128 stands for zero in the data rows.
Every row has a hidden score. In each pair, how much higher is the second row's than the first's? 20 means about the same, 40 much higher and 0 much lower. The score is a weighted sum of the row's numbers plus the product of two more (or one squared), each taken from its middle value.
[102, 145, 169, 163, 139, 105, 190, 137, 68, 74, 111, 155, 49, 141, 204, 111]
[122, 143, 118, 150, 151, 106, 129, 182, 100, 95, 135, 133, 176, 148, 125, 142] ~ 20
[157, 107, 126, 85, 113, 141, 81, 146, 165, 220, 131, 71, 191, 113, 68, 136]
[137, 105, 106, 140, 186, 178, 140, 149, 125, 118, 127, 156, 96, 152, 105, 141] ~ 5
[177, 108, 124, 117, 119, 161, 80, 102, 186, 160, 118, 85, 195, 124, 104, 130]
[151, 126, 134, 135, 160, 149, 110, 123, 96, 80, 112, 158, 89, 147, 128, 114] ~ 11
[124, 132, 128, 179, 188, 173, 135, 123, 79, 97, 118, 190, 89, 180, 139, 125]
[96, 77, 110, 119, 136, 117, 145, 138, 167, 115, 118, 139, 124, 96, 190, 59] ~ 33
[131, 189, 145, 146, 147, 116, 176, 174, 118, 145, 162, 147, 133, 126, 103, 173]
[127, 137, 119, 96, 164, 163, 112, 133, 148, 157, 120, 87, 117, 132, 94, 153] ~ 28
[89, 125, 90, 126, 113, 146, 85, 101, 159, 131, 119, 99, 187, 126, 127, 116]
[105, 155, 151, 122, 151, 137, 157, 98, 94, 130, 79, 141, 121, 157, 119, 162] ~ 16
[151, 80, 152, 99, 113, 130, 87, 137, 177, 181, 109, 75, 154, 99, 91, 166]
[114, 97, 137, 111, 119, 120, 129, 158, 126, 92, 148, 151, 55, 105, 120, 142] ~ 11
[180, 153, 145, 112, 135, 140, 128, 126, 136, 148, 163, 107, 120, 124, 92, 164]
[106, 110, 152, 158, 131, 115, 151, 165, 114, 53, 136, 179, 109, 109, 158, 72] ~ 22
[182, 92, 144, 100, 135, 135, 131, 138, 126, 134, 141, 104, 123, 126, 122, 206]
[142, 106, 135, 111, 91, 102, 114, 135, 172, 179, 124, 134, 145, 102, 144, 139] ~ 17
[145, 96, 143, 93, 105, 125, 127, 122, 134, 110, 130, 104, 108, 111, 137, 154]
[80, 175, 147, 122, 176, 131, 204, 135, 83, 138, 120, 137, 63, 156, 141, 166] ~ 19
[77, 123, 103, 135, 109, 134, 138, 116, 120, 74, 110, 177, 106, 119, 115, 67]
[90, 44, 136, 107, 127, 74, 54, 68, 175, 110, 71, 127, 96, 112, 181, 89] ~ 28
[84, 127, 135, 117, 145, 159, 141, 81, 127, 143, 82, 158, 134, 126, 136, 149]
[149, 174, 103, 128, 150, 198, 136, 110, 129, 145, 94, 133, 112, 181, 100, 140] ~ 12
[111, 158, 177, 99, 80, 106, 170, 123, 126, 187, 102, 134, 149, 123, 117, 115]
[144, 139, 136, 128, 164, 143, 143, 123, 107, 135, 138, 112, 130, 142, 108, 156] ~ 16
[138, 101, 110, 119, 126, 149, 78, 91, 132, 131, 97, 121, 138, 141, 113, 122]
[160, 123, 127, 110, 119, 135, 135, 136, 152, 130, 158, 113, 115, 136, 110, 161] ~ 17
[131, 116, 135, 154, 148, 139, 130, 185, 120, 88, 146, 173, 68, 136, 126, 132]
[126, 165, 154, 131, 170, 140, 174, 153, 95, 136, 151, 110, 135, 156, 108, 195] ~ 24
[56, 102, 159, 95, 110, 82, 80, 78, 176, 100, 41, 200, 54, 97, 136, 122]
[78, 132, 116, 103, 103, 104, 123, 133, 152, 100, 104, 144, 104, 69, 160, 96] ~ 21
[103, 127, 99, 181, 136, 107, 139, 164, 150, 122, 176, 152, 166, 146, 158, 84]
[80, 100, 145, 116, 98, 112, 111, 107, 116, 90, 70, 185, 91, 95, 162, 54] ~ 20
[141, 140, 147, 60, 129, 151, 104, 90, 159, 178, 87, 84, 167, 104, 87, 165]
[97, 119, 143, 138, 129, 101, 102, 128, 124, 99, 108, 126, 92, 129, 153, 87] ~ 15
[142, 147, 98, 165, 143, 118, 106, 153, 126, 125, 199, 138, 167, 129, 121, 80]
[123, 118, 153, 119, 120, 125, 128, 78, 125, 100, 91, 164, 71, 103, 137, 124] ~ 23
[91, 114, 134, 118, 145, 137, 120, 89, 157, 165, 85, 137, 117, 130, 102, 107]
[120, 111, 148, 130, 130, 147, 89, 75, 166, 121, 96, 118, 109, 137, 108, 145] ~ 18
[157, 129, 136, 151, 152, 160, 160, 164, 98, 86, 136, 160, 123, 178, 126, 140]
[125, 141, 125, 102, 86, 91, 109, 159, 158, 144, 159, 83, 145, 107, 103, 150] ~ 22
[174, 164, 148, 109, 181, 153, 141, 132, 111, 169, 143, 78, 182, 196, 105, 180]
[117, 108, 124, 103, 90, 111, 137, 142, 156, 116, 151, 128, 115, 99, 140, 105] ~ 16
[124, 183, 127, 155, 111, 95, 158, 137, 99, 140, 148, 163, 144, 131, 118, 108]
[190, 129, 128, 126, 196, 170, 126, 147, 130, 163, 105, 98, 160, 136, 103, 196] ~ 30
[125, 106, 124, 143, 105, 86, 117, 182, 145, 87, 158, 126, 145, 101, 132, 88]
[171, 117, 129, 114, 139, 132, 177, 119, 117, 106, 148, 126, 75, 162, 132, 174] ~ 22
[164, 128, 110, 112, 153, 116, 126, 134, 138, 159, 177, 139, 157, 109, 76, 151]
[132, 169, 129, 163, 198, 134, 178, 116, 100, 105, 133, 173, 117, 165, 125, 149] ~ 26
[109, 118, 141, 117, 79, 107, 110, 126, 167, 130, 130, 157, 114, 84, 135, 70]
[123, 132, 93, 119, 116, 108, 97, 115, 114, 150, 114, 138, 162, 98, 85, 109] ~ 16
[124, 171, 84, 168, 131, 146, 130, 114, 90, 100, 103, 172, 164, 199, 123, 115]
[126, 212, 134, 116, 132, 90, 216, 88, 95, 140, 99, 144, 145, 176, 132, 110] ~ 25
[153, 168, 83, 107, 142, 130, 156, 161, 137, 129, 183, 100, 181, 144, 120, 162]
[124, 92, 140, 113, 93, 91, 92, 142, 206, 130, 155, 111, 116, 83, 107, 118] ~ 19
[114, 129, 150, 148, 134, 111, 146, 102, 99, 88, 119, 172, 73, 126, 124, 132]
[152, 125, 121, 91, 121, 165, 123, 86, 166, 189, 88, 63, 191, 114, 62, 197] ~ 26
[102, 106, 115, 136, 158, 160, 106, 62, 116, 135, 88, 152, 151, 171, 139, 113]
[123, 136, 104, 246, 147, 112, 174, 197, 92, 63, 174, 201, 131, 163, 189, 97] ~ 14
[152, 128, 146, 131, 120, 104, 136, 160, 94, 130, 157, 136, 92, 120, 124, 161]
[174, 80, 159, 51, 122, 135, 101, 117, 156, 146, 136, 117, 89, 117, 95, 171] ~ 28
[133, 128, 104, 149, 120, 116, 112, 165, 119, 148, 182, 142, 155, 125, 116, 138]
[69, 97, 115, 149, 96, 95, 142, 123, 112, 89, 85, 181, 90, 89, 172, 92] ~ 32
[158, 157, 152, 113, 110, 112, 133, 100, 125, 177, 115, 75, 89, 108, 110, 162]
[137, 125, 117, 140, 151, 125, 118, 136, 120, 130, 84, 136, 142, 147, 116, 101] ~ 26
[109, 93, 128, 122, 123, 95, 117, 148, 148, 125, 174, 141, 161, 128, 166, 84]
[120, 126, 104, 99, 112, 150, 129, 79, 111, 153, 89, 135, 162, 123, 89, 159] ~ 21
[157, 110, 126, 121, 120, 149, 110, 125, 163, 173, 78, 98, 184, 138, 97, 133]
[105, 111, 117, 128, 151, 112, 114, 88, 148, 152, 84, 141, 155, 121, 124, 141] ~ 25
[203, 132, 102, 130, 139, 155, 123, 177, 131, 97, 140, 132, 159, 143, 135, 115]
[130, 120, 94, 128, 123, 120, 128, 119, 125, 120, 125, 145, 90, 120, 124, 128] ~ 21
[172, 159, 127, 138, 165, 120, 167, 163, 100, 123, 169, 120, 160, 178, 131, 165]
[121, 188, 104, 220, 162, 70, 195, 165, 77, 81, 156, 163, 138, 142, 177, 104] ~ 31
[160, 141, 140, 59, 141, 168, 118, 100, 170, 180, 131, 91, 176, 100, 100, 183]
[82, 133, 142, 190, 129, 115, 190, 149, 65, 49, 121, 200, 80, 173, 160, 82] ~ 7
[163, 148, 139, 111, 151, 142, 187, 120, 119, 153, 142, 72, 142, 184, 117, 183]
[100, 95, 112, 105, 91, 115, 89, 104, 157, 108, 112, 128, 137, 114, 124, 118] ~ 21
[97, 129, 116, 174, 113, 105, 131, 131, 95, 49, 117, 178, 100, 142, 174, 90]
[193, 85, 168, 80, 140, 128, 106, 155, 173, 129, 143, 120, 101, 111, 92, 164] ~ 24
[111, 184, 154, 131, 164, 165, 163, 107, 91, 94, 119, 150, 74, 187, 80, 160]
[137, 150, 159, 153, 140, 111, 155, 119, 105, 133, 79, 155, 106, 165, 143, 152] ~ 17
[155, 70, 128, 84, 102, 167, 83, 108, 170, 169, 169, 104, 156, 58, 88, 102]
[84, 142, 117, 233, 124, 90, 181, 158, 75, 43, 163, 178, 106, 142, 186, 69] ~ 10
[113, 156, 106, 150, 163, 155, 161, 104, 113, 135, 125, 145, 126, 180, 161, 159]
[102, 118, 89, 119, 81, 115, 83, 132, 179, 123, 130, 124, 102, 80, 118, 131] ~ 10
[107, 126, 103, 151, 97, 142, 107, 89, 89, 134, 99, 157, 137, 139, 145, 86]
[73, 81, 163, 157, 93, 67, 133, 102, 144, 96, 82, 149, 105, 98, 159, 97] ~ 26
[148, 103, 122, 107, 119, 111, 93, 163, 203, 166, 168, 63, 177, 107, 152, 127]
[119, 117, 137, 99, 114, 103, 128, 128, 147, 158, 151, 94, 108, 92, 118, 148] ~ 14
[153, 83, 90, 131, 122, 144, 58, 116, 150, 132, 130, 97, 111, 92, 104, 120]
[171, 113, 99, 160, 172, 136, 142, 134, 108, 90, 135, 187, 74, 169, 129, 120] ~ 21
[129, 88, 154, 100, 113, 114, 105, 143, 138, 98, 137, 136, 73, 141, 127, 152]
[132, 143, 154, 131, 98, 117, 114, 93, 118, 138, 151, 133, 149, 95, 96, 96] ~ 26
[183, 152, 106, 143, 159, 150, 122, 160, 119, 163, 158, 77, 154, 146, 87, 176]
[107, 97, 127, 116, 144, 140, 94, 83, 126, 140, 75, 164, 115, 137, 118, 132] ~ 25
[93, 170, 181, 143, 82, 95, 181, 95, 104, 139, 121, 114, 149, 152, 152, 131]
[119, 130, 95, 114, 177, 161, 138, 117, 126, 119, 101, 113, 155, 183, 91, 121] ~ 27
[126, 120, 117, 133, 129, 126, 122, 122, 112, 141, 78, 116, 154, 99, 128, 137]
[65, 69, 128, 119, 90, 103, 121, 166, 132, 105, 128, 135, 85, 105, 144, 106] ~ 13
[182, 179, 120, 136, 140, 117, 146, 197, 121, 137, 152, 129, 166, 181, 85, 125]
[132, 146, 88, 109, 147, 129, 134, 132, 129, 142, 131, 136, 149, 117, 76, 159] ~ 17
[105, 169, 121, 149, 150, 104, 132, 103, 71, 89, 110, 182, 158, 186, 143, 91]
[150, 161, 125, 154, 164, 143, 154, 155, 109, 102, 143, 157, 124, 148, 144, 132] ~ 20
[106, 114, 156, 139, 152, 117, 131, 97, 142, 115, 57, 136, 101, 159, 156, 80]
[100, 95, 163, 94, 122, 91, 77, 62, 173, 106, 46, 137, 99, 73, 127, 67] ~ 23
[153, 151, 121, 84, 139, 142, 96, 129, 144, 164, 152, 45, 151, 117, 89, 170]
[151, 124, 142, 125, 94, 115, 134, 178, 139, 108, 193, 105, 111, 133, 135, 156] ~ 12
[143, 78, 88, 106, 112, 143, 99, 126, 143, 171, 157, 145, 97, 99, 139, 131]
[113, 134, 182, 105, 127, 137, 124, 124, 114, 110, 154, 146, 70, 126, 111, 167] ~ 17
[136, 166, 133, 152, 157, 127, 182, 154, 89, 122, 115, 108, 152, 177, 113, 139]
[90, 115, 144, 95, 96, 138, 86, 32, 145, 179, 63, 119, 135, 111, 150, 123] ~ 25
[145, 164, 140, 150, 123, 118, 152, 144, 79, 119, 121, 131, 129, 140, 129, 138]
[163, 104, 104, 127, 127, 143, 95, 131, 136, 105, 134, 131, 99, 149, 139, 113] ~ 23
[96, 163, 137, 170, 146, 110, 188, 138, 77, 104, 122, 140, 116, 142, 154, 124]
[98, 167, 141, 149, 147, 142, 157, 102, 55, 102, 77, 163, 122, 162, 143, 117] ~ 19
[73, 163, 145, 148, 138, 129, 130, 55, 99, 152, 98, 124, 162, 189, 161, 85]
[72, 156, 142, 137, 144, 132, 167, 62, 103, 109, 95, 136, 84, 136, 122, 143] ~ 18
[130, 116, 136, 108, 98, 148, 116, 113, 120, 172, 146, 139, 124, 102, 133, 151]
[159, 104, 122, 108, 175, 140, 142, 137, 106, 124, 153, 122, 80, 151, 125, 167] ~ 24
[152, 173, 146, 179, 182, 99, 195, 167, 49, 59, 151, 178, 105, 165, 168, 117]
[123, 187, 151, 159, 132, 88, 172, 132, 79, 103, 184, 121, 116, 177, 152, 119] ~ 14
[164, 121, 76, 127, 171, 163, 99, 111, 149, 154, 87, 123, 148, 145, 128, 144]
[129, 137, 138, 136, 156, 140, 162, 105, 95, 97, 138, 134, 85, 178, 147, 172] ~ 14
[161, 103, 128, 145, 155, 128, 101, 129, 130, 131, 145, 85, 155, 148, 150, 125]
[160, 132, 91, 148, 190, 182, 113, 128, 81, 126, 111, 125, 108, 180, 91, 140] ~ 15
[152, 147, 133, 138, 147, 94, 199, 139, 70, 86, 169, 152, 83, 154, 133, 170]
[88, 112, 121, 121, 125, 145, 135, 131, 95, 117, 101, 140, 112, 140, 138, 147] ~ 13
[146, 94, 154, 100, 108, 129, 106, 102, 173, 162, 113, 122, 123, 96, 122, 162]
[86, 128, 108, 173, 121, 114, 169, 150, 94, 57, 125, 151, 77, 127, 170, 99] ~ 17
[125, 151, 109, 145, 174, 186, 111, 90, 121, 133, 77, 191, 106, 184, 82, 174]
[180, 187, 122, 163, 135, 84, 163, 196, 112, 118, 194, 118, 160, 203, 180, 131] ~ 15
[130, 118, 171, 89, 92, 102, 115, 86, 125, 145, 132, 90, 151, 108, 124, 116]
[123, 119, 125, 158, 88, 127, 104, 154, 124, 116, 149, 135, 123, 146, 138, 112] ~ 14
[127, 82, 121, 90, 111, 142, 73, 124, 196, 178, 147, 94, 135, 104, 88, 168]
[130, 137, 102, 120, 139, 157, 133, 101, 107, 141, 112, 137, 140, 117, 113, 148] ~ 22
[132, 128, 144, 178, 143, 90, 154, 141, 99, 43, 113, 201, 104, 142, 183, 113]
[139, 143, 99, 127, 127, 141, 104, 143, 153, 135, 142, 168, 152, 141, 130, 60] ~ 16
[88, 150, 97, 199, 113, 102, 164, 181, 91, 70, 153, 168, 98, 121, 181, 101]
[158, 120, 160, 14, 136, 141, 97, 69, 152, 213, 66, 41, 168, 119, 60, 218] ~ 29
[162, 74, 128, 143, 127, 126, 100, 186, 148, 74, 155, 131, 90, 113, 125, 110]
[126, 136, 134, 125, 108, 135, 100, 111, 126, 129, 103, 100, 171, 128, 163, 87] ~ 26
[110, 117, 138, 161, 114, 90, 105, 119, 74, 80, 87, 121, 112, 137, 173, 63]
[152, 104, 145, 130, 150, 142, 117, 107, 142, 112, 118, 107, 123, 148, 133, 148] ~ 24
[130, 155, 97, 168, 166, 148, 145, 164, 126, 137, 140, 131, 193, 125, 100, 124]
[159, 101, 125, 113, 186, 151, 109, 133, 157, 123, 161, 142, 132, 136, 106, 171] ~ 24
[111, 107, 133, 101, 123, 138, 82, 118, 183, 145, 87, 113, 121, 108, 130, 60]
[173, 193, 142, 156, 115, 123, 164, 150, 133, 144, 151, 73, 174, 152, 150, 71] ~ 15
[142, 162, 151, 159, 147, 105, 158, 136, 86, 130, 144, 121, 129, 153, 122, 170]
[144, 88, 155, 142, 149, 111, 151, 152, 120, 84, 115, 170, 69, 99, 173, 114] ~ 30
[78, 106, 136, 98, 111, 106, 135, 132, 149, 109, 113, 131, 112, 119, 142, 123]
[119, 153, 104, 165, 131, 114, 153, 173, 124, 108, 168, 144, 173, 129, 143, 115] ~ 18
[190, 188, 104, 163, 170, 101, 167, 204, 68, 124, 194, 100, 162, 202, 139, 155]
[134, 103, 151, 158, 108, 92, 143, 198, 159, 125, 147, 128, 110, 90, 132, 136] ~ 24
[105, 125, 153, 114, 119, 124, 116, 108, 115, 113, 112, 158, 93, 96, 164, 107]
[115, 128, 121, 128, 106, 143, 143, 88, 119, 139, 75, 155, 158, 116, 136, 92] ~ 23
[180, 128, 136, 112, 126, 144, 116, 197, 128, 99, 157, 115, 126, 138, 76, 164]
[165, 165, 147, 77, 143, 152, 147, 94, 119, 176, 111, 90, 148, 149, 89, 181] ~ 20
[157, 90, 99, 139, 134, 163, 78, 177, 174, 98, 169, 127, 174, 107, 120, 154]
[150, 142, 119, 162, 159, 185, 120, 102, 85, 115, 83, 138, 104, 173, 104, 93] ~ 22
[155, 195, 105, 180, 155, 112, 167, 174, 114, 131, 138, 138, 175, 151, 133, 111]
[83, 178, 125, 158, 114, 111, 160, 76, 76, 134, 124, 114, 135, 173, 169, 93] ~ 19
[99, 182, 125, 144, 98, 99, 149, 84, 99, 127, 114, 108, 186, 143, 149, 75]
[116, 152, 152, 149, 167, 136, 154, 122, 95, 111, 122, 152, 125, 157, 140, 141] ~ 19
[167, 106, 125, 10, 129, 190, 56, 111, 191, 226, 103, 57, 174, 85, 20, 176]
[154, 169, 106, 79, 117, 93, 117, 98, 160, 152, 99, 109, 178, 161, 120, 137] ~ 5
[90, 165, 121, 134, 129, 111, 124, 111, 71, 137, 103, 137, 145, 114, 178, 90]
[135, 149, 120, 151, 180, 172, 154, 104, 87, 122, 94, 156, 82, 169, 112, 133] ~ 17
[113, 72, 153, 98, 93, 104, 109, 145, 142, 174, 148, 118, 140, 68, 125, 118]
[140, 88, 140, 94, 122, 150, 90, 61, 191, 155, 59, 118, 108, 65, 125, 118] ~ 29
[115, 67, 102, 102, 101, 128, 76, 104, 172, 167, 67, 129, 138, 109, 175, 58]
[166, 172, 131, 162, 158, 143, 188, 198, 75, 124, 173, 128, 130, 170, 110, 177] ~ 8
[66, 108, 106, 177, 97, 130, 114, 137, 117, 70, 136, 172, 80, 134, 165, 76]
[132, 88, 49, 171, 137, 174, 37, 154, 189, 159, 134, 104, 189, 130, 135, 70] ~ 32
[150, 90, 99, 106, 118, 120, 49, 96, 180, 161, 121, 102, 194, 120, 106, 77]
[120, 72, 108, 115, 130, 155, 108, 124, 146, 125, 138, 154, 91, 138, 132, 104] ~ 10
[160, 116, 119, 75, 135, 169, 80, 117, 166, 184, 137, 89, 160, 121, 57, 161]
[127, 186, 137, 169, 133, 93, 144, 144, 75, 134, 122, 127, 127, 143, 141, 139] ~ 6
[113, 112, 120, 105, 113, 148, 109, 86, 166, 131, 118, 145, 105, 91, 129, 105]
[106, 80, 123, 109, 102, 82, 88, 109, 182, 156, 99, 99, 112, 85, 114, 111] ~ 19
[126, 109, 130, 115, 106, 109, 110, 142, 182, 134, 150, 101, 179, 127, 137, 104]
[110, 114, 146, 121, 106, 87, 132, 112, 134, 154, 82, 90, 148, 114, 149, 80] ~ 18
[91, 83, 162, 102, 110, 127, 116, 90, 130, 106, 70, 156, 78, 107, 128, 112]
[153, 109, 134, 121, 142, 138, 130, 158, 149, 100, 150, 179, 102, 147, 128, 188] ~ 20
[93, 138, 112, 126, 88, 122, 106, 112, 113, 153, 123, 106, 190, 87, 171, 102]
[162, 133, 118, 92, 147, 140, 94, 79, 139, 180, 124, 77, 152, 111, 82, 182] ~ 21
[124, 126, 128, 86, 91, 188, 105, 82, 143, 156, 85, 71, 165, 135, 97, 128]
[157, 111, 124, 99, 121, 151, 108, 130, 148, 184, 130, 117, 146, 107, 116, 168] ~ 8
[165, 163, 141, 92, 127, 157, 118, 98, 165, 176, 159, 70, 175, 126, 92, 185]
[124, 177, 162, 68, 143, 132, 172, 112, 105, 140, 116, 132, 108, 113, 94, 172] ~ 18
[115, 190, 152, 145, 119, 130, 159, 128, 92, 134, 117, 140, 111, 154, 131, 156]
[134, 81, 137, 65, 111, 129, 85, 91, 180, 163, 128, 109, 85, 74, 117, 148] ~ 28
[120, 167, 163, 134, 105, 107, 173, 138, 115, 130, 146, 114, 125, 107, 130, 115]
[134, 142, 135, 86, 124, 139, 149, 112, 168, 185, 145, 79, 151, 142, 83, 181] ~ 23
[210, 149, 116, 144, 136, 146, 149, 199, 117, 113, 192, 137, 104, 177, 104, 148]
[132, 105, 149, 86, 93, 85, 129, 131, 144, 142, 162, 128, 143, 63, 130, 119] ~ 28
[119, 128, 83, 126, 96, 126, 127, 123, 132, 96, 105, 146, 140, 114, 142, 98]
[123, 126, 91, 167, 119, 155, 84, 145, 113, 120, 124, 140, 123, 117, 147, 110] ~ 13
[162, 119, 124, 140, 124, 101, 123, 188, 166, 112, 178, 132, 108, 82, 128, 116]
[118, 141, 131, 152, 161, 127, 104, 120, 123, 70, 96, 153, 96, 162, 135, 107] ~ 23
[112, 146, 134, 146, 162, 102, 167, 113, 114, 132, 91, 131, 158, 165, 116, 107]
[144, 168, 110, 122, 110, 141, 115, 138, 140, 164, 146, 97, 190, 164, 105, 155] ~ 17
[109, 158, 100, 151, 137, 154, 132, 120, 116, 142, 108, 143, 151, 141, 122, 136]
[108, 110, 111, 114, 110, 110, 131, 116, 146, 125, 171, 169, 106, 101, 161, 108] ~ 26
[137, 112, 110, 172, 123, 129, 143, 171, 108, 83, 145, 186, 110, 147, 159, 83]
[107, 114, 92, 161, 150, 116, 113, 137, 96, 88, 128, 169, 137, 123, 150, 130] ~ 35
[109, 79, 154, 112, 93, 142, 95, 81, 149, 161, 75, 151, 137, 61, 139, 132]
[135, 114, 149, 103, 112, 111, 101, 106, 162, 176, 137, 117, 132, 90, 149, 118] ~ 17
[110, 178, 146, 142, 172, 121, 135, 122, 99, 139, 117, 114, 149, 154, 131, 100]
[116, 183, 172, 91, 136, 93, 212, 127, 46, 102, 92, 151, 45, 114, 133, 180] ~ 18
[94, 79, 110, 180, 132, 81, 145, 160, 118, 70, 143, 159, 108, 113, 194, 79]
[144, 84, 157, 72, 107, 161, 90, 35, 168, 153, 75, 102, 109, 66, 105, 114] ~ 20
[107, 139, 160, 111, 116, 115, 134, 142, 144, 150, 137, 132, 108, 110, 104, 133]
[91, 96, 146, 122, 79, 100, 101, 101, 120, 77, 76, 156, 95, 76, 166, 86] ~ 19
[95, 107, 123, 118, 89, 119, 138, 118, 119, 114, 101, 122, 121, 98, 156, 89]
[152, 207, 103, 161, 152, 126, 165, 195, 70, 133, 161, 89, 164, 168, 136, 178] ~ 13
[111, 60, 128, 135, 98, 106, 73, 158, 196, 130, 159, 113, 116, 103, 139, 100]
[122, 134, 129, 127, 135, 171, 135, 108, 121, 118, 92, 147, 79, 158, 126, 165] ~ 14
[90, 101, 193, 100, 97, 81, 106, 104, 155, 141, 115, 114, 118, 69, 161, 117]
[111, 173, 154, 144, 145, 147, 181, 131, 113, 141, 107, 115, 156, 142, 77, 167] ~ 18
